Here are the same points, seen from different sides; a view may also be mirrored.
A view may leave some points out, and in a few views one point is out of place. Which views, in the order they come, and which point in each? Write no view if none.
Scene 1:
view 1:
  faz [  5  -9  15  -2   6  -1   1   2  -4 -15]
  tebar [  8  -2  19  -6   5   3   0  -2  -1 -12]
  Lan [  1   4  19  -4   6  -3  -4  -2  -4 -11]
  lopir [  5   3  15  -2  10  -3   0  -1  -4 -10]
  rit [  7   8  22   8   6  -2   6  -3   0 -15]
  nug [  2   4  14  -4   5   2   1  -2  -9 -15]
  Vugik [  4   5  14  -6   5  -3   2   2  -4 -18]
view 2:
  nug [-18   3   2  -2 -10 -22 -10  19   4  12]
  faz [-22   0   6  -8  -3 -16 -12  21  -2  14]
  rit [-18  -3  10  -6  -6 -32 -16   9   4   9]
  lopir [-17   6   4  -4  -8 -21 -13  13  -1  11]
  Lan [-18   2  -2  -2  -7 -22 -12  14  -3   8]
  Vugik [-19   5   1  -1  -5 -23 -17  19   5  13]
view 3:
  nug [ -2 -32   0   9  20   3  -1  -9  -2  -3]
  rit [ -6 -25  -4   7  26   4 -14 -13  -5   5]
  Lan [ -2 -30  -2   3  24   7  -4  -8  -6  -7]
  tebar [ -1 -26  -1  -1  19  -2  -5  -8  -4  -4]
  faz [  6 -31  -2  -1  20  -1  -5 -11   3  -2]
  Vugik [  1 -31   2   8  18   3  -5 -13  -6  -3]
view 4:
  Lan [-19   2 -13 -33 -29   0  -2  -3 -31  -3]
  faz [-16   6 -20 -31 -20   2  -4  -6 -24   2]
  tebar [-17   5 -11 -32 -22   0  -7  -2 -24   0]
  lopir [-20   7 -14 -33 -25  -1  -4  -5 -32  -5]
  rit [-21  -4 -10 -33 -18  -1 -12 -10 -36  -5]
  Vugik [-23   5 -14 -36 -25   8  -7  -5 -28  -4]
view 5:
  lopir [ -2  -7  -8  -8  -5   4   8  -4 -12  -3]
  tebar [ -4  -8  -2  -4  -7  -2   3  -1 -11  -3]
  Vugik [ -4 -11  -8  -4   1   4   5   2 -14  -2]
  Lan [  4  -8  -4  -5  -2   2   9  -3 -11  -4]
view 6:
  tebar [-6  3 -3  5 -3  3 -7 -4 -1  3]
  Vugik [-5  3 -3  3  1  4 -7  1 -8 -5]
  Lan [-11   3  -3   5   0   0  -2   1  -1  -3]
  rit [ 1 -4  2  1 -9 -3 -2  6 -2 -4]
view 7:
  tebar [ 22   2 -13   7   0  15   1   1 -11  -4]
  faz [ 22   3 -10   7   7  21   1   2  -8   1]
  Lan [16  2 -9  2  0  9  0  3 -8 -1]
  lopir [ 17   7  -7   7   2  11  -2   2 -10  -3]
Views that do not fit: no view
